In the data rows, 500 means zero.
Here are some points:
440,677,516,442,493,648,381,389,358,730,444,526,410,537,406,548,522,553,587,517,366,410,505,502,492,575,538,560,454,487,430,501
480,386,431,471,458,516,726,523,670,362,537,429,610,581,655,459,484,540,604,442,552,552,464,407,393,422,464,340,536,479,464,430
574,671,616,519,440,448,277,470,354,710,530,511,396,456,242,514,543,538,378,581,286,361,422,712,601,533,529,573,501,533,664,484
491,359,531,481,504,441,506,588,508,369,370,508,415,563,536,485,509,424,527,465,591,594,523,527,512,458,418,494,519,486,610,513
436,529,461,522,579,561,619,416,500,480,474,395,496,601,585,512,487,508,602,489,555,532,483,490,594,479,489,500,454,457,384,442
330,528,398,328,732,279,283,555,293,550,570,551,213,300,588,619,564,618,146,779,566,658,573,482,817,649,509,731,521,368,671,636
618,205,538,482,202,506,801,640,832,000,445,391,718,645,585,205,404,392,791,400,589,530,423,438,330,293,346,329,458,517,490,412
541,441,435,405,528,557,762,397,707,403,675,539,640,484,594,366,489,511,558,411,433,445,447,340,287,390,552,360,519,448,447,546
416,467,428,515,461,497,467,546,484,525,487,460,467,535,580,504,482,526,464,484,556,599,480,492,561,480,480,531,501,428,469,537
526,421,510,657,296,724,799,475,692,321,466,373,707,685,585,308,473,470,806,290,532,490,441,446,272,311,436,272,482,535,371,371
480,304,408,486,518,342,700,639,643,258,519,391,469,359,628,528,608,511,418,546,803,653,430,406,612,485,505,431,522,505,561,556
492,354,457,413,504,534,539,561,414,372,472,537,582,428,579,358,425,498,500,429,554,577,457,391,424,422,503,631,431,521,586,572
419,427,385,365,619,348,532,594,475,383,586,440,350,410,658,512,512,501,341,615,588,647,501,412,570,545,453,604,487,360,501,668
589,590,558,654,595,531,541,414,527,616,496,499,502,586,509,663,562,554,459,541,394,376,544,428,525,590,573,458,556,427,385,396
593,569,631,711,468,598,380,557,566,582,378,492,535,657,412,612,552,450,537,665,441,312,543,601,618,492,517,453,564,609,417,427
331,402,344,369,776,277,277,564,194,553,539,552,240,278,697,620,542,620,155,746,627,673,528,445,774,671,588,822,565,363,581,709
512,618,555,640,666,412,371,423,409,712,562,517,356,506,470,744,540,548,348,664,415,415,539,489,684,647,605,566,584,459,428,469
303,811,464,415,868,278,000,425,000,990,522,790,000,306,312,923,692,577,000,709,557,620,624,532,851,842,676,999,468,346,596,721
385,856,618,510,861,346,000,544,000,999,442,598,000,285,224,914,600,630,000,944,368,441,649,706,999,874,742,982,503,479,675,615
387,542,433,373,816,068,316,608,208,588,564,494,068,219,443,744,632,582,086,826,706,666,525,423,836,722,649,787,575,349,658,636
543,499,580,531,416,601,671,374,686,474,507,486,723,577,419,447,442,493,701,350,368,411,439,604,289,384,439,311,515,608,531,384
566,400,467,651,357,789,753,408,671,352,330,628,801,739,650,447,466,358,750,159,643,592,605,294,142,493,423,322,361,600,242,478
516,716,622,494,588,368,139,461,252,820,503,538,268,421,245,639,581,644,252,672,293,311,437,744,741,608,591,639,488,478,682,435
529,768,588,687,739,420,331,434,346,837,533,541,321,463,402,845,546,663,243,670,355,386,597,500,673,730,630,569,623,418,467,440
442,228,324,294,383,681,999,361,751,188,611,284,887,597,884,125,378,376,906,274,545,644,436,317,195,228,381,211,411,560,277,514
436,494,624,364,435,182,100,688,364,486,548,437,219,341,331,428,473,517,268,736,463,466,520,687,751,515,502,690,456,422,748,536
525,381,369,539,402,552,776,559,720,323,537,439,624,549,618,339,463,468,629,412,636,517,437,412,399,425,539,339,457,493,399,456
598,328,461,557,242,751,999,439,950,194,513,388,991,632,697,274,307,439,926,268,564,538,445,442,112,222,284,152,521,675,424,388
645,414,587,663,220,697,548,478,642,445,317,552,705,703,452,439,467,405,734,253,469,467,570,377,262,448,515,337,461,592,374,374
576,341,481,579,379,514,672,586,670,282,387,520,585,674,599,433,486,410,626,402,619,520,501,469,329,426,460,322,557,505,415,485
545,642,612,615,383,600,327,570,415,593,335,536,426,568,313,547,480,467,520,459,464,590,535,522,542,540,475,600,396,515,570,447
486,602,538,517,400,476,242,632,331,644,411,504,326,493,334,536,571,459,404,528,473,565,496,549,572,586,541,677,368,456,577,494
349,502,433,372,695,266,286,568,275,523,504,507,247,291,548,532,504,526,207,767,596,570,542,501,759,609,594,756,542,367,598,620
366,736,530,446,789,314,000,561,000,856,453,541,113,313,360,825,676,556,158,768,516,555,566,691,999,824,579,910,456,419,564,597
529,453,445,446,366,469,612,512,632,451,645,616,602,437,557,417,445,508,394,335,498,672,493,345,309,503,556,492,440,446,539,543
570,365,513,589,359,670,674,473,646,297,360,423,757,660,504,394,478,360,861,224,591,512,464,444,343,367,328,343,414,633,371,416
454,544,520,557,620,489,441,458,560,523,467,565,574,570,490,662,530,546,467,568,542,432,594,578,543,593,453,364,583,538,436,452
526,581,525,478,449,697,621,407,553,570,401,460,661,554,540,462,442,503,672,415,443,387,504,468,322,468,550,412,522,565,361,526
22 more points follow, each with its number after it:
500,678,651,580,542,442,155,592,370,701,364,508,358,482,324,663,531,475,436,727,452,329,530,667,771,601,569,622,508,557,507,411 0
506,444,458,415,484,521,587,437,555,418,506,470,553,504,552,373,492,492,585,461,471,460,466,555,440,398,455,465,490,471,551,531 1
625,531,611,653,350,643,387,476,435,532,346,552,572,627,411,574,500,480,554,417,419,393,519,505,408,555,557,427,450,559,428,429 2
433,641,492,339,602,396,339,359,295,631,686,511,363,344,415,431,488,607,476,599,287,349,490,594,475,512,538,632,465,373,572,496 3
403,579,419,449,792,312,519,388,412,515,682,458,320,460,519,538,523,656,457,677,388,381,483,631,751,479,430,540,635,404,650,458 4
577,481,577,535,330,575,631,353,702,410,581,540,702,573,430,338,470,417,711,252,378,339,394,618,184,423,405,292,448,556,476,427 5
597,449,530,576,510,756,777,377,742,436,369,520,822,715,621,550,460,462,659,348,613,509,556,443,279,442,411,232,529,613,282,434 6
380,557,516,422,664,233,133,568,186,640,560,567,133,348,404,612,554,580,187,657,491,480,523,678,768,645,536,736,491,385,684,558 7
436,594,448,443,695,277,118,622,198,654,528,591,157,401,360,653,616,534,188,675,496,488,542,650,753,662,519,724,507,409,611,503 8
612,709,616,611,464,552,288,475,387,674,376,576,405,580,350,612,524,494,527,453,439,427,531,541,576,577,569,634,492,456,450,496 9
379,434,411,515,624,551,590,435,577,364,446,433,518,516,664,517,517,520,492,636,632,538,491,409,543,428,484,494,617,516,462,551 10
542,265,447,468,407,467,720,560,585,299,581,414,597,509,624,401,420,421,550,399,554,631,497,357,398,413,445,424,489,474,421,544 11
528,459,464,495,389,588,650,520,578,492,524,404,652,470,564,400,491,492,563,475,513,537,423,532,461,464,444,471,462,584,537,492 12
530,273,475,429,527,544,804,457,681,342,499,393,869,435,690,443,363,472,586,405,555,630,502,284,355,427,514,360,571,580,357,547 13
479,423,488,537,525,414,343,576,407,419,428,566,322,493,493,565,533,520,334,550,538,552,539,544,663,578,502,554,509,453,570,467 14
613,376,458,734,374,774,915,490,928,315,402,491,855,735,690,477,385,491,700,403,561,529,492,326,186,433,497,199,543,642,275,362 15
529,575,632,514,651,318,156,560,350,723,488,454,313,335,351,688,509,540,217,740,433,410,538,589,827,654,605,673,598,490,566,501 16
522,397,644,425,312,301,389,658,486,269,443,339,421,427,417,290,436,500,489,586,502,505,516,628,645,420,430,608,472,491,713,422 17
517,319,540,434,276,350,395,676,548,258,599,463,477,452,439,284,434,412,503,568,543,488,472,627,498,418,359,532,499,587,554,568 18
561,591,593,521,404,494,288,583,331,667,428,547,332,477,307,569,505,419,472,468,427,539,457,577,549,554,567,661,403,514,567,520 19
708,193,425,550,139,844,999,540,999,088,454,524,999,715,740,172,349,323,933,015,612,695,500,158,000,226,403,094,401,594,263,462 20
571,642,607,561,486,485,434,471,520,615,571,557,508,499,330,543,483,512,481,452,354,343,460,667,472,503,453,436,511,587,594,460 21
Which of these numbered points is nearest to each point below, ignoring the direction in which the first points spread most? Its number follows each.
463,715,588,563,645,491,159,486,231,773,415,495,281,434,407,706,553,591,307,699,430,425,556,623,780,729,593,753,493,525,556,489 > 2
515,502,530,618,529,533,425,574,574,609,548,615,478,482,496,779,455,569,322,582,539,567,593,471,566,701,604,494,549,539,468,566 > 15
414,541,405,435,758,387,579,324,498,495,703,424,410,496,601,484,529,648,461,601,362,303,457,596,632,417,417,419,628,420,536,448 > 4
489,325,598,382,343,235,355,716,548,276,559,401,391,362,458,288,419,478,412,640,544,539,497,633,600,440,371,585,513,499,685,490 > 18
476,421,372,438,663,175,504,657,425,432,551,486,237,293,546,677,621,559,227,710,753,653,462,392,646,663,642,606,595,422,582,642 > 11
413,462,442,527,584,502,451,510,318,519,375,529,471,516,533,571,548,433,499,510,649,595,559,498,641,594,471,625,468,500,428,552 > 14
504,255,417,467,426,723,947,395,769,291,462,416,993,534,723,348,354,465,750,271,581,628,466,161,201,344,564,285,536,625,281,521 > 13
548,389,388,472,425,443,531,580,608,420,569,491,507,526,565,441,607,440,505,477,523,530,405,494,455,519,577,393,548,476,446,517 > 8
404,550,615,369,635,116,046,655,158,536,497,422,039,296,332,561,571,537,179,879,489,495,504,702,997,632,548,914,546,356,830,543 > 17
515,559,533,585,590,574,553,347,571,538,456,528,611,630,513,630,515,489,577,422,555,464,575,544,479,527,404,357,557,576,388,451 > 6
534,478,508,451,352,513,505,565,492,525,555,628,504,457,455,454,473,430,411,372,457,678,524,391,313,514,534,529,408,435,553,573 > 20
446,608,549,554,660,527,412,370,456,635,432,494,478,554,512,757,531,562,435,533,523,483,617,583,582,602,441,455,539,457,461,458 > 6
Here are 22 other points, each followed by its number:
564,513,536,534,447,418,471,450,564,396,615,555,422,525,417,337,583,453,549,431,413,380,470,471,438,340,415,481,466,358,522,417 0
642,475,598,641,407,652,487,597,671,458,335,444,623,752,466,520,458,388,667,591,461,287,537,543,509,455,504,352,561,659,399,402 1
536,512,396,519,545,639,999,238,910,261,627,413,838,763,698,293,431,551,871,361,363,269,399,479,209,233,374,107,582,507,291,346 2
582,463,562,520,455,585,783,477,744,562,575,414,723,466,589,477,269,611,552,521,424,450,441,475,305,465,585,250,653,570,509,479 3
527,477,426,600,445,656,720,461,694,433,506,543,701,597,661,559,433,535,579,410,527,512,497,303,259,481,535,343,555,508,435,494 4
479,430,427,486,496,531,540,494,559,382,520,533,541,453,628,501,488,533,470,480,585,548,557,401,474,525,527,492,561,435,453,536 5
544,136,404,514,547,327,856,662,727,193,553,440,511,399,681,488,581,444,523,510,801,628,461,427,525,444,440,385,610,586,505,570 6
512,421,487,593,498,618,508,501,537,469,445,523,581,531,557,540,482,507,504,501,533,463,560,431,435,536,520,433,595,570,468,494 7
464,728,525,475,585,290,247,500,340,698,616,525,200,438,393,737,588,586,249,691,418,456,462,579,708,652,594,647,538,303,634,456 8
517,423,438,437,514,538,790,376,740,355,651,553,649,522,621,332,485,531,517,352,436,501,454,323,227,357,520,354,615,434,438,528 9
355,555,408,462,711,419,342,562,257,561,342,556,299,446,523,687,623,466,350,624,665,598,536,537,778,707,447,718,481,459,497,655 10
482,553,469,523,518,713,524,376,472,519,380,485,621,526,532,470,544,493,650,422,512,437,557,499,446,486,532,428,396,604,350,516 11
596,496,644,512,468,602,550,466,603,483,519,493,610,605,385,438,444,502,606,511,332,348,421,608,431,355,434,348,503,580,526,406 12
538,504,504,594,570,606,697,351,684,425,438,511,750,665,595,571,505,490,660,396,533,453,546,518,387,494,430,242,583,573,370,399 13
592,493,581,660,418,704,519,470,618,554,324,588,631,656,575,577,492,429,565,484,526,372,521,412,416,517,536,367,583,632,337,510 14
632,332,441,553,218,734,967,541,981,273,497,422,956,685,641,286,374,406,873,292,492,462,428,447,107,293,335,127,535,657,362,453 15
477,465,400,518,581,382,494,544,445,515,576,410,373,425,553,580,599,498,438,555,520,532,502,560,745,563,553,536,492,368,465,453 16
485,463,439,447,455,550,526,506,543,446,573,609,545,435,522,493,482,541,418,376,588,680,481,348,378,523,544,560,424,423,513,587 17
672,599,630,526,361,646,444,404,447,490,589,486,562,606,288,348,473,553,645,413,280,348,496,498,315,367,560,417,472,457,474,418 18
375,766,605,460,651,258,000,532,000,783,431,513,044,372,174,618,689,449,299,667,466,460,487,700,949,662,457,939,390,317,728,499 19
357,667,429,370,825,342,434,266,390,644,747,493,301,432,504,573,562,668,385,658,328,314,478,641,708,477,474,544,617,403,591,471 20
639,465,587,624,211,730,565,529,623,451,402,537,663,637,418,361,478,412,681,225,494,552,468,389,274,386,500,404,359,625,393,474 21
The same question for these:
439,605,504,564,657,553,373,382,497,676,461,538,483,558,511,714,570,579,393,567,587,488,662,578,650,621,473,495,585,519,422,444 > 13
604,602,523,642,340,766,764,325,778,542,509,558,774,704,509,462,324,505,771,281,358,447,519,396,132,379,507,267,471,492,356,371 > 4
517,463,432,465,488,543,684,398,660,389,611,672,637,463,602,349,441,540,492,367,409,495,472,300,197,419,561,420,471,402,459,561 > 9
479,390,422,563,486,762,755,397,666,302,345,507,797,685,720,456,513,409,810,291,741,556,505,407,330,406,357,289,454,583,237,529 > 10
343,715,457,392,838,287,327,343,301,708,647,444,224,438,443,581,574,700,338,701,337,331,444,704,771,494,470,653,578,404,623,543 > 20
564,504,509,564,385,486,665,504,719,389,639,588,639,601,551,522,433,474,557,446,466,538,510,436,312,445,502,350,609,380,448,443 > 8
588,111,376,534,456,481,999,686,825,059,461,367,740,493,767,420,467,402,596,491,831,680,458,323,353,462,480,274,571,622,375,572 > 6
520,698,488,523,554,587,507,359,447,738,558,547,434,523,428,616,494,565,492,470,343,421,467,461,416,479,600,504,514,404,496,453 > 8
527,546,435,429,365,626,762,374,614,440,620,489,689,562,507,311,392,491,693,309,443,534,426,440,220,332,451,381,423,462,488,471 > 8
554,256,375,493,324,702,996,468,914,117,458,402,939,703,841,237,414,393,893,301,668,557,456,239,062,228,374,140,595,613,273,442 > 5
542,681,619,447,529,424,286,485,403,689,468,533,392,465,315,520,531,509,444,676,353,313,385,716,579,530,522,578,568,508,620,503 > 12
603,136,363,510,415,519,999,626,901,056,535,377,803,536,784,355,475,448,663,395,830,693,411,280,288,374,458,233,532,602,395,563 > 6
